In the data rows, the value 50 means zero.
Each row below has a hidden score, from 0 to 30, with 15 about the middle. What is it? The score is a weighted sum of the row's numbers plus the product of two more (or one squared), each taken from its middle value.
[54. 47. 65. 67. 63. 53. 58. 40. 66. 60. 59. 58. 54. 59. 60. 38. 34. 62. 65. 58. 50. 45. 42. 60.] >> 15
[35. 39. 39. 41. 33. 56. 82. 22. 53. 83. 53. 36. 59. 25. 56. 47. 28. 56. 53. 28. 66. 85. 28. 30.] >> 11
[64. 61. 54. 62. 60. 45. 56. 45. 62. 57. 62. 48. 50. 57. 66. 36. 38. 56. 56. 45. 58. 53. 41. 49.] >> 12
[52. 60. 41. 54. 30. 41. 33. 50. 31. 41. 46. 58. 44. 54. 56. 78. 55. 40. 47. 40. 57. 51. 53. 56.] >> 11
[51. 39. 49. 46. 35. 55. 66. 33. 58. 62. 53. 48. 58. 38. 59. 52. 34. 51. 44. 34. 61. 66. 38. 48.] >> 15
[56. 58. 37. 40. 31. 51. 34. 61. 29. 44. 37. 49. 55. 50. 54. 69. 56. 42. 33. 36. 57. 49. 51. 60.] >> 12
[36. 37. 49. 35. 32. 58. 79. 18. 56. 87. 48. 48. 58. 30. 61. 46. 34. 51. 38. 22. 62. 92. 24. 33.] >> 15
[35. 56. 33. 34. 62. 59. 45. 59. 35. 47. 38. 51. 35. 43. 43. 55. 70. 47. 38. 53. 50. 48. 49. 29.] >> 16
[57. 56. 51. 53. 55. 62. 51. 36. 59. 58. 61. 33. 54. 40. 61. 40. 46. 63. 43. 41. 55. 59. 32. 42.] >> 20
[48. 45. 34. 40. 39. 48. 26. 62. 31. 40. 27. 47. 43. 43. 41. 70. 65. 37. 37. 42. 44. 55. 59. 44.] >> 19
[44. 42. 54. 39. 47. 57. 61. 31. 57. 71. 46. 54. 55. 39. 53. 53. 42. 56. 39. 37. 76. 72. 33. 43.] >> 14
[44. 44. 38. 40. 39. 47. 33. 57. 40. 48. 36. 46. 50. 45. 43. 57. 56. 38. 49. 48. 44. 52. 54. 43.] >> 15
[42. 44. 39. 38. 32. 47. 33. 58. 33. 39. 30. 50. 42. 39. 37. 70. 68. 44. 41. 55. 51. 49. 59. 51.] >> 17
[45. 54. 50. 47. 54. 55. 54. 41. 58. 64. 56. 17. 48. 43. 66. 39. 45. 72. 35. 37. 62. 48. 36. 39.] >> 15
[39. 43. 49. 48. 39. 44. 34. 61. 42. 37. 37. 50. 50. 46. 36. 61. 55. 39. 42. 53. 37. 43. 64. 53.] >> 22
[59. 43. 62. 59. 45. 30. 50. 57. 49. 35. 45. 87. 53. 52. 33. 66. 60. 23. 75. 68. 30. 45. 67. 66.] >> 11
[38. 40. 36. 33. 26. 42. 44. 63. 36. 35. 31. 55. 55. 44. 17. 71. 57. 33. 48. 61. 44. 45. 71. 59.] >> 15
[55. 59. 52. 52. 55. 36. 39. 69. 51. 22. 52. 54. 50. 60. 44. 45. 56. 48. 59. 60. 45. 38. 65. 55.] >> 20
[48. 44. 49. 40. 46. 39. 45. 50. 44. 42. 33. 51. 49. 46. 35. 58. 54. 33. 49. 57. 37. 44. 66. 50.] >> 18
[47. 56. 43. 46. 51. 58. 55. 32. 52. 68. 62. 15. 50. 47. 68. 39. 45. 69. 27. 30. 55. 57. 36. 37.] >> 16
[52. 56. 42. 44. 37. 53. 28. 54. 33. 50. 39. 44. 46. 49. 45. 54. 59. 38. 42. 43. 43. 53. 55. 44.] >> 19
[33. 48. 51. 42. 36. 37. 41. 62. 41. 44. 43. 51. 48. 49. 39. 58. 57. 45. 50. 54. 48. 49. 61. 48.] >> 19
[52. 66. 41. 48. 44. 71. 61. 28. 57. 66. 65. 19. 50. 42. 70. 33. 36. 76. 29. 28. 71. 55. 31. 40.] >> 15
[60. 42. 68. 73. 57. 46. 65. 45. 68. 51. 67. 61. 65. 62. 68. 49. 29. 64. 58. 51. 55. 42. 41. 60.] >> 7
[48. 53. 51. 39. 46. 58. 68. 25. 62. 81. 50. 38. 57. 40. 67. 37. 42. 62. 27. 28. 60. 76. 35. 38.] >> 22
[46. 31. 49. 44. 30. 67. 63. 22. 54. 80. 58. 48. 45. 35. 53. 49. 32. 54. 40. 27. 66. 76. 21. 41.] >> 10
[51. 45. 35. 41. 37. 47. 24. 67. 35. 30. 33. 42. 39. 49. 41. 62. 57. 48. 44. 49. 54. 39. 68. 50.] >> 19
[52. 39. 78. 75. 52. 45. 78. 42. 67. 61. 65. 66. 70. 64. 71. 47. 25. 58. 51. 53. 36. 53. 48. 57.] >> 6
[62. 58. 37. 49. 26. 51. 32. 54. 31. 49. 32. 48. 48. 58. 54. 75. 61. 40. 36. 34. 64. 57. 54. 55.] >> 13
[42. 32. 70. 44. 67. 58. 60. 51. 67. 54. 55. 60. 48. 47. 33. 23. 40. 59. 60. 69. 52. 50. 47. 39.] >> 23
[58. 65. 55. 68. 68. 38. 39. 73. 46.  9. 55. 57. 51. 66. 54. 55. 68. 50. 64. 76. 33. 10. 80. 64.] >> 14
[55. 62. 50. 62. 60. 44. 42. 67. 45. 19. 50. 57. 37. 63. 42. 46. 51. 49. 59. 69. 43. 24. 67. 52.] >> 18
[52. 61. 36. 32. 29. 49. 26. 66. 27. 47. 34. 45. 48. 44. 45. 61. 65. 37. 40. 39. 49. 59. 60. 54.] >> 18
[55. 62. 42. 52. 41. 37. 42. 50. 35. 50. 47. 49. 48. 50. 50. 72. 59. 41. 39. 37. 51. 53. 54. 57.] >> 14
[46. 46. 51. 46. 40. 56. 59. 28. 60. 59. 50. 39. 50. 36. 68. 39. 37. 65. 33. 29. 59. 56. 33. 32.] >> 13
[43. 44. 43. 33. 48. 54. 35. 64. 33. 46. 34. 54. 54. 51. 38. 63. 55. 43. 49. 62. 47. 48. 69. 46.] >> 14
[42. 58. 32. 30. 45. 47. 33. 62. 30. 50. 42. 37. 34. 44. 27. 46. 73. 29. 49. 44. 35. 50. 53. 39.] >> 18
[61. 62. 35. 57. 34. 38. 29. 55. 27. 45. 45. 47. 41. 57. 67. 90. 66. 43. 37. 29. 45. 51. 61. 66.] >> 12
[59. 39. 68. 78. 56. 56. 66. 45. 62. 59. 63. 60. 54. 60. 63. 47. 25. 67. 52. 50. 46. 50. 45. 56.] >> 18
[54. 57. 60. 64. 68. 41. 31. 85. 46. 16. 45. 62. 42. 71. 45. 51. 69. 47. 59. 76. 20. 18. 68. 55.] >> 28
[28. 59. 30. 22. 53. 58. 35. 62. 27. 52. 31. 35. 35. 40. 31. 54. 78. 31. 48. 51. 43. 48. 57. 29.] >> 17
[48. 57. 45. 48. 45. 59. 57. 33. 56. 58. 61. 40. 57. 49. 58. 51. 44. 58. 41. 38. 62. 61. 33. 40.] >> 15
[61. 55. 61. 66. 55. 57. 59. 50. 65. 57. 65. 51. 60. 54. 63. 48. 35. 63. 48. 53. 64. 45. 50. 64.] >> 13
[55. 45. 64. 58. 66. 43. 70. 41. 69. 59. 76. 65. 51. 51. 61. 41. 38. 58. 57. 59. 45. 48. 43. 49.] >> 16
[54. 59. 45. 51. 65. 58. 51. 35. 61. 56. 66. 20. 44. 46. 72. 32. 45. 69. 36. 31. 58. 54. 38. 38.] >> 21
[45. 37. 67. 41. 68. 59. 65. 52. 75. 54. 49. 53. 63. 48. 38. 11. 31. 60. 64. 71. 45. 49. 52. 37.] >> 16
[59. 49. 71. 75. 52. 51. 75. 42. 66. 48. 68. 60. 62. 62. 63. 47. 23. 68. 49. 55. 62. 50. 50. 65.] >> 11
[45. 39. 63. 45. 71. 52. 67. 49. 70. 50. 55. 44. 54. 56. 38. 27. 42. 54. 68. 60. 42. 44. 44. 41.] >> 11
[51. 40. 56. 54. 39. 34. 46. 67. 46. 37. 41. 64. 58. 60. 29. 63. 63. 29. 57. 68. 38. 45. 68. 62.] >> 18
[62. 50. 61. 71. 62. 56. 66. 43. 63. 58. 62. 61. 61. 57. 69. 47. 42. 55. 56. 48. 52. 51. 43. 58.] >> 7
[56. 45. 66. 68. 55. 51. 55. 44. 62. 48. 59. 60. 63. 53. 60. 51. 35. 61. 60. 55. 42. 39. 56. 62.] >> 10
[49. 54. 41. 46. 49. 65. 65. 28. 59. 69. 59. 34. 49. 38. 65. 51. 42. 60. 40. 28. 70. 62. 36. 42.] >> 20
[46. 46. 52. 41. 41. 57. 59. 28. 57. 75. 45. 49. 61. 38. 54. 47. 43. 48. 36. 32. 59. 73. 28. 45.] >> 15
[44. 43. 55. 40. 45. 46. 45. 58. 43. 44. 34. 56. 55. 51. 38. 55. 58. 39. 53. 53. 36. 42. 55. 52.] >> 10
[56. 47. 58. 60. 56. 39. 36. 68. 45. 27. 44. 62. 44. 55. 36. 58. 61. 41. 65. 66. 36. 39. 64. 63.] >> 26
[41. 48. 29. 24. 51. 57. 30. 55. 36. 46. 23. 50. 28. 37. 29. 57. 65. 35. 44. 50. 40. 48. 59. 37.] >> 20
[41. 57. 45. 48. 52. 66. 46. 30. 50. 66. 58. 13. 47. 40. 76. 31. 39. 86. 27. 25. 67. 44. 41. 36.] >> 16
[50. 41. 38. 42. 34. 52. 64. 24. 55. 72. 54. 41. 54. 32. 63. 53. 40. 59. 44. 33. 77. 73. 24. 42.] >> 11
[56. 49. 30. 43. 41. 46. 29. 56. 36. 47. 35. 49. 50. 45. 46. 64. 63. 39. 45. 49. 58. 48. 57. 55.] >> 14
[50. 45. 51. 61. 52. 33. 52. 70. 43. 37. 57. 68. 44. 58. 31. 66. 54. 27. 71. 70. 36. 39. 66. 65.] >> 11
[52. 40. 55. 56. 44. 33. 44. 68. 36. 21. 43. 83. 52. 60. 21. 72. 53. 23. 63. 69. 31. 31. 67. 74.] >> 10
[47. 43. 48. 38. 39. 39. 47. 58. 42. 44. 35. 57. 54. 51. 29. 64. 54. 38. 48. 56. 47. 49. 70. 56.] >> 14
[54. 50. 61. 67. 64. 53. 69. 34. 68. 63. 72. 70. 50. 49. 68. 38. 35. 61. 62. 59. 53. 50. 43. 52.] >> 9
[48. 45. 61. 52. 69. 62. 72. 47. 68. 50. 49. 54. 52. 55. 51. 37. 43. 54. 59. 59. 46. 58. 40. 40.] >> 12
[51. 50. 38. 34. 32. 49. 37. 56. 38. 42. 24. 51. 46. 44. 46. 63. 61. 42. 48. 50. 44. 50. 63. 48.] >> 13
[47. 50. 46. 55. 53. 61. 58. 39. 52. 57. 57. 23. 49. 48. 63. 42. 43. 65. 35. 36. 59. 49. 41. 47.] >> 13
[54. 37. 55. 53. 49. 35. 45. 65. 41. 38. 46. 88. 56. 59. 31. 64. 52. 20. 77. 72. 45. 47. 67. 64.] >> 9
[39. 41. 52. 39. 34. 53. 60. 24. 55. 86. 56. 42. 59. 31. 59. 43. 36. 53. 34. 33. 65. 77. 23. 46.] >> 15
[52. 63. 29. 34. 30. 34. 30. 64. 29. 44. 42. 47. 42. 49. 44. 59. 63. 32. 41. 40. 58. 52. 60. 49.] >> 15
[54. 52. 68. 65. 73. 49. 64. 47. 69. 60. 69. 59. 50. 53. 61. 38. 41. 62. 62. 57. 45. 55. 38. 54.] >> 16
[62. 45. 72. 78. 56. 39. 62. 46. 67. 61. 68. 61. 59. 62. 67. 41. 38. 58. 59. 49. 47. 45. 40. 52.] >> 22
[42. 46. 49. 43. 41. 64. 69. 20. 55. 75. 60. 27. 58. 40. 61. 38. 40. 67. 32. 29. 69. 60. 28. 39.] >> 9
[38. 56. 38. 27. 46. 53. 34. 61. 32. 43. 27. 43. 46. 44. 28. 60. 72. 39. 46. 55. 50. 58. 59. 35.] >> 19
[42. 41. 46. 37. 35. 48. 49. 62. 39. 42. 27. 49. 51. 56. 33. 52. 53. 35. 47. 55. 47. 54. 62. 36.] >> 11
[47. 53. 50. 45. 50. 58. 51. 37. 55. 63. 52. 33. 62. 41. 68. 35. 41. 66. 33. 38. 58. 49. 34. 50.] >> 14
[49. 61. 36. 30. 53. 57. 41. 56. 39. 57. 38. 49. 44. 44. 37. 52. 61. 37. 43. 52. 58. 45. 68. 44.] >> 23
[48. 49. 63. 65. 64. 53. 66. 39. 64. 56. 64. 52. 51. 54. 63. 40. 44. 62. 64. 56. 43. 53. 41. 51.] >> 12
[42. 34. 40. 40. 33. 64. 57. 30. 56. 84. 53. 45. 50. 29. 53. 46. 40. 61. 50. 33. 71. 80. 36. 35.] >> 12
[60. 62. 58. 67. 67. 54. 64. 36. 66. 60. 74. 50. 52. 52. 75. 29. 41. 69. 51. 44. 69. 53. 31. 46.] >> 14
[50. 42. 66. 57. 77. 54. 63. 48. 66. 49. 56. 55. 48. 48. 48. 37. 40. 61. 62. 65. 40. 45. 48. 47.] >> 15
[42. 62. 37. 31. 46. 52. 43. 58. 40. 52. 32. 36. 36. 41. 37. 51. 70. 35. 45. 52. 54. 55. 58. 43.] >> 20
[67. 33. 75. 85. 42. 35. 68. 44. 71. 42. 67. 59. 62. 54. 77. 44. 23. 65. 53. 49. 46. 45. 40. 80.] >> 19
[62. 47. 53. 59. 54. 29. 41. 66. 43. 22. 52. 73. 55. 62. 38. 61. 56. 40. 67. 70. 40. 31. 69. 66.] >> 12
[46. 63. 23. 30. 54. 52. 36. 52. 37. 49. 25. 34. 27. 44. 37. 57. 68. 33. 60. 51. 50. 50. 55. 37.] >> 15
[51. 45. 68. 84. 58. 58. 67. 38. 66. 53. 66. 72. 60. 55. 69. 51. 28. 70. 53. 58. 47. 39. 42. 68.] >> 12
[50. 56. 42. 45. 57. 65. 47. 29. 58. 66. 61. 26. 48. 46. 75. 36. 38. 79. 26. 31. 65. 56. 39. 38.] >> 18
[39. 49. 46. 40. 46. 59. 50. 31. 57. 64. 44. 27. 50. 44. 64. 41. 42. 65. 37. 36. 59. 63. 44. 44.] >> 17
[47. 45. 45. 39. 39. 55. 69. 29. 52. 66. 57. 38. 60. 41. 67. 47. 32. 52. 41. 31. 68. 65. 35. 48.] >> 20
[39. 62. 27. 18. 56. 64. 30. 62. 35. 48. 29. 45. 43. 49. 24. 44. 67. 33. 48. 55. 50. 54. 53. 23.] >> 19
[55. 49. 63. 76. 48. 45. 63. 45. 64. 45. 62. 58. 63. 53. 56. 49. 30. 61. 60. 51. 60. 44. 42. 60.] >> 15
[48. 45. 43. 41. 36. 47. 28. 58. 37. 40. 34. 55. 51. 50. 35. 63. 57. 49. 47. 58. 44. 44. 66. 51.] >> 17
[56. 44. 56. 62. 40. 44. 40. 63. 42. 30. 50. 87. 46. 56. 34. 61. 60. 32. 73. 67. 42. 41. 65. 61.] >> 24
[56. 54. 56. 59. 62. 57. 59. 43. 58. 52. 63. 44. 44. 52. 71. 40. 47. 58. 56. 43. 55. 52. 45. 54.] >> 13
[52. 62. 43. 49. 50. 73. 48. 33. 52. 61. 55. 19. 45. 37. 66. 36. 43. 82. 23. 29. 64. 50. 35. 39.] >> 18
[68. 61. 49. 70. 61. 60. 59. 33. 67. 59. 73. 47. 44. 51. 74. 41. 40. 65. 58. 45. 58. 50. 33. 52.] >> 10
[48. 45. 60. 44. 53. 28. 54. 67. 41. 45. 36. 76. 54. 48. 21. 62. 62. 28. 63. 75. 33. 51. 61. 62.] >> 15
[42. 46. 43. 35. 43. 47. 36. 56. 37. 37. 31. 57. 46. 49. 24. 63. 57. 37. 48. 59. 38. 41. 61. 51.] >> 14
[46. 49. 58. 42. 34. 61. 53. 34. 51. 70. 54. 54. 57. 47. 49. 44. 39. 59. 46. 42. 64. 66. 36. 45.] >> 14
[49. 54. 38. 30. 41. 50. 41. 58. 39. 49. 37. 50. 48. 57. 42. 52. 61. 43. 42. 52. 58. 57. 57. 44.] >> 14
[44. 43. 65. 65. 59. 44. 72. 45. 64. 50. 67. 61. 48. 48. 54. 37. 38. 57. 57. 57. 53. 47. 40. 49.] >> 14
[41. 30. 68. 47. 75. 61. 74. 43. 82. 59. 54. 58. 55. 44. 44. 10. 36. 62. 66. 77. 39. 41. 41. 42.] >> 12
[43. 48. 40. 39. 48. 54. 47. 58. 38. 39. 34. 38. 43. 42. 33. 51. 60. 46. 44. 53. 43. 49. 50. 40.] >> 15
[55. 54. 32. 53. 37. 48. 41. 54. 31. 44. 46. 45. 47. 55. 54. 71. 60. 44. 43. 31. 49. 50. 56. 58.] >> 8
[52. 58. 26. 32. 23. 45. 24. 61. 27. 37. 40. 46. 45. 46. 45. 60. 66. 29. 47. 42. 59. 61. 57. 58.] >> 18
[62. 65. 25. 48. 23. 45. 36. 62. 26. 41. 39. 54. 43. 52. 52. 75. 62. 35. 33. 35. 62. 50. 61. 61.] >> 10
[61. 62. 36. 46. 23. 41. 36. 54. 21. 51. 38. 54. 46. 53. 62. 82. 70. 40. 31. 27. 52. 54. 49. 66.] >> 7
[53. 50. 31. 38. 34. 42. 35. 58. 38. 42. 48. 46. 49. 43. 50. 64. 64. 36. 51. 40. 50. 58. 58. 53.] >> 19
[54. 52. 36. 41. 37. 48. 30. 65. 31. 48. 42. 50. 57. 43. 44. 64. 60. 39. 48. 34. 51. 54. 59. 55.] >> 14
[68. 55. 60. 67. 48. 53. 62. 42. 67. 57. 64. 64. 62. 56. 62. 46. 39. 61. 58. 48. 59. 56. 48. 64.] >> 11
[52. 63. 58. 59. 68. 47. 30. 81. 43. 21. 48. 60. 50. 68. 36. 49. 66. 43. 60. 73. 32. 20. 69. 58.] >> 24
[46. 42. 68. 62. 74. 54. 61. 38. 69. 59. 49. 55. 54. 58. 56. 36. 31. 64. 57. 64. 43. 32. 42. 42.] >> 8
[53. 42. 49. 62. 50. 33. 45. 61. 44. 37. 47. 82. 63. 58. 34. 66. 60. 25. 79. 75. 35. 35. 59. 71.] >> 6
[57. 54. 63. 66. 73. 55. 65. 35. 69. 67. 82. 57. 59. 60. 59. 40. 30. 61. 69. 57. 46. 48. 38. 52.] >> 9
[51. 62. 45. 57. 57. 63. 53. 38. 61. 56. 56. 27. 41. 44. 78. 37. 44. 75. 43. 31. 67. 55. 36. 41.] >> 16
[35. 35. 49. 25. 34. 47. 39. 64. 36. 31. 22. 58. 48. 46. 23. 61. 59. 36. 41. 56. 36. 41. 65. 54.] >> 15
[59. 48. 64. 61. 56. 51. 68. 41. 56. 48. 63. 56. 59. 57. 60. 51. 32. 58. 42. 50. 52. 50. 41. 61.] >> 12
[53. 65. 44. 53. 61. 59. 60. 32. 57. 61. 54. 23. 52. 51. 75. 28. 45. 74. 41. 34. 58. 61. 35. 40.] >> 13
[50. 56. 30. 43. 25. 47. 27. 61. 27. 43. 43. 41. 37. 44. 54. 71. 76. 32. 42. 38. 53. 54. 59. 54.] >> 17
[43. 58. 49. 46. 47. 58. 58. 37. 52. 67. 52. 24. 44. 41. 63. 39. 43. 69. 31. 33. 60. 53. 34. 35.] >> 13
[46. 44. 45. 43. 39. 61. 60. 37. 52. 71. 53. 52. 54. 41. 57. 49. 36. 62. 49. 33. 65. 67. 36. 38.] >> 6
[51. 40. 66. 71. 58. 39. 63. 38. 63. 41. 65. 52. 57. 60. 73. 56. 39. 52. 59. 49. 43. 52. 48. 57.] >> 12
[53. 38. 61. 71. 44. 51. 62. 44. 62. 49. 54. 52. 52. 55. 66. 44. 29. 62. 55. 54. 58. 45. 53. 57.] >> 17
[50. 45. 67. 61. 70. 46. 63. 39. 64. 50. 63. 56. 62. 54. 55. 38. 38. 55. 64. 64. 41. 44. 43. 55.] >> 12
[54. 45. 67. 65. 53. 48. 65. 39. 62. 55. 64. 58. 61. 58. 61. 46. 37. 65. 56. 52. 45. 53. 47. 68.] >> 11
[44. 57. 44. 56. 67. 55. 48. 35. 55. 56. 59. 38. 51. 48. 69. 52. 57. 59. 40. 41. 53. 54. 39. 48.] >> 18
[47. 43. 54. 50. 47. 46. 51. 57. 42. 45. 41. 76. 41. 55. 31. 57. 53. 40. 50. 62. 44. 45. 61. 48.] >> 14
[52. 63. 25. 34. 23. 45. 33. 62. 32. 43. 34. 41. 54. 42. 45. 59. 67. 40. 39. 40. 63. 56. 61. 52.] >> 16
[43. 58. 35. 28. 40. 48. 41. 62. 37. 43. 30. 52. 34. 45. 36. 54. 66. 35. 44. 48. 41. 61. 56. 43.] >> 19
[42. 59. 41. 22. 51. 50. 40. 61. 37. 45. 37. 35. 35. 46. 36. 48. 65. 40. 42. 46. 52. 62. 63. 35.] >> 26
[59. 46. 69. 68. 49. 44. 57. 51. 63. 52. 58. 56. 55. 59. 69. 41. 37. 58. 53. 50. 55. 43. 43. 58.] >> 18
[54. 63. 50. 69. 63. 45. 37. 67. 45. 21. 48. 51. 44. 62. 47. 57. 63. 52. 51. 70. 31. 21. 69. 60.] >> 20
[56. 55. 28. 36. 28. 49. 23. 64. 29. 44. 38. 43. 41. 51. 42. 64. 64. 38. 37. 40. 50. 55. 60. 48.] >> 18
[43. 46. 44. 38. 40. 53. 74. 24. 60. 83. 54. 47. 60. 34. 58. 45. 31. 48. 45. 36. 67. 75. 31. 45.] >> 23
[35. 38. 45. 32. 37. 32. 39. 66. 31. 36. 21. 55. 54. 56. 24. 64. 55. 40. 42. 58. 38. 44. 61. 45.] >> 11
[57. 58. 22. 37. 22. 45. 29. 59. 27. 42. 40. 41. 46. 46. 45. 70. 68. 35. 44. 37. 46. 56. 64. 57.] >> 16
[57. 51. 57. 58. 62. 48. 44. 69. 44. 32. 47. 66. 39. 54. 35. 56. 70. 39. 60. 68. 32. 37. 64. 65.] >> 19
[43. 57. 48. 45. 52. 70. 56. 35. 54. 64. 64. 10. 43. 44. 64. 36. 38. 76. 25. 30. 63. 50. 34. 36.] >> 17
[55. 60. 20. 47. 30. 45. 35. 57. 29. 45. 40. 48. 36. 54. 55. 80. 67. 35. 38. 32. 51. 55. 61. 57.] >> 11
[55. 51. 50. 59. 60. 38. 43. 66. 49. 29. 43. 63. 49. 53. 45. 56. 59. 40. 59. 69. 35. 39. 60. 62.] >> 16
[40. 70. 30. 25. 58. 65. 37. 59. 33. 55. 34. 44. 46. 47. 26. 51. 77. 32. 51. 50. 50. 60. 59. 23.] >> 21
[62. 35. 74. 74. 48. 51. 70. 41. 67. 47. 60. 64. 70. 57. 62. 51. 34. 67. 44. 46. 43. 49. 40. 72.] >> 12
[32. 52. 40. 33. 56. 60. 43. 60. 43. 53. 42. 48. 36. 41. 39. 59. 73. 40. 48. 52. 44. 56. 52. 35.] >> 20
[47. 39. 40. 30. 33. 44. 37. 63. 34. 38. 37. 58. 52. 51. 27. 62. 60. 36. 50. 56. 35. 44. 64. 46.] >> 11
[47. 27. 71. 53. 82. 59. 72. 47. 79. 46. 51. 44. 62. 48. 41. 16. 30. 64. 69. 77. 39. 52. 58. 54.] >> 20
[63. 51. 58. 57. 64. 37. 42. 73. 47. 30. 42. 79. 54. 65. 32. 56. 60. 33. 67. 74. 34. 33. 68. 63.] >> 13
[41. 35. 72. 64. 63. 51. 65. 41. 69. 50. 58. 63. 51. 49. 56. 36. 34. 66. 57. 61. 59. 39. 43. 48.] >> 19
[62. 61. 57. 63. 63. 36. 36. 80. 44.  8. 52. 53. 41. 68. 47. 53. 65. 41. 59. 73. 27. 20. 79. 57.] >> 19
[33. 62. 27. 28. 58. 60. 39. 61. 37. 44. 39. 33. 34. 44. 32. 55. 73. 38. 52. 49. 55. 52. 54. 29.] >> 19
[38. 39. 47. 36. 33. 42. 38. 55. 39. 45. 34. 49. 54. 41. 35. 62. 61. 35. 47. 57. 40. 49. 60. 54.] >> 16
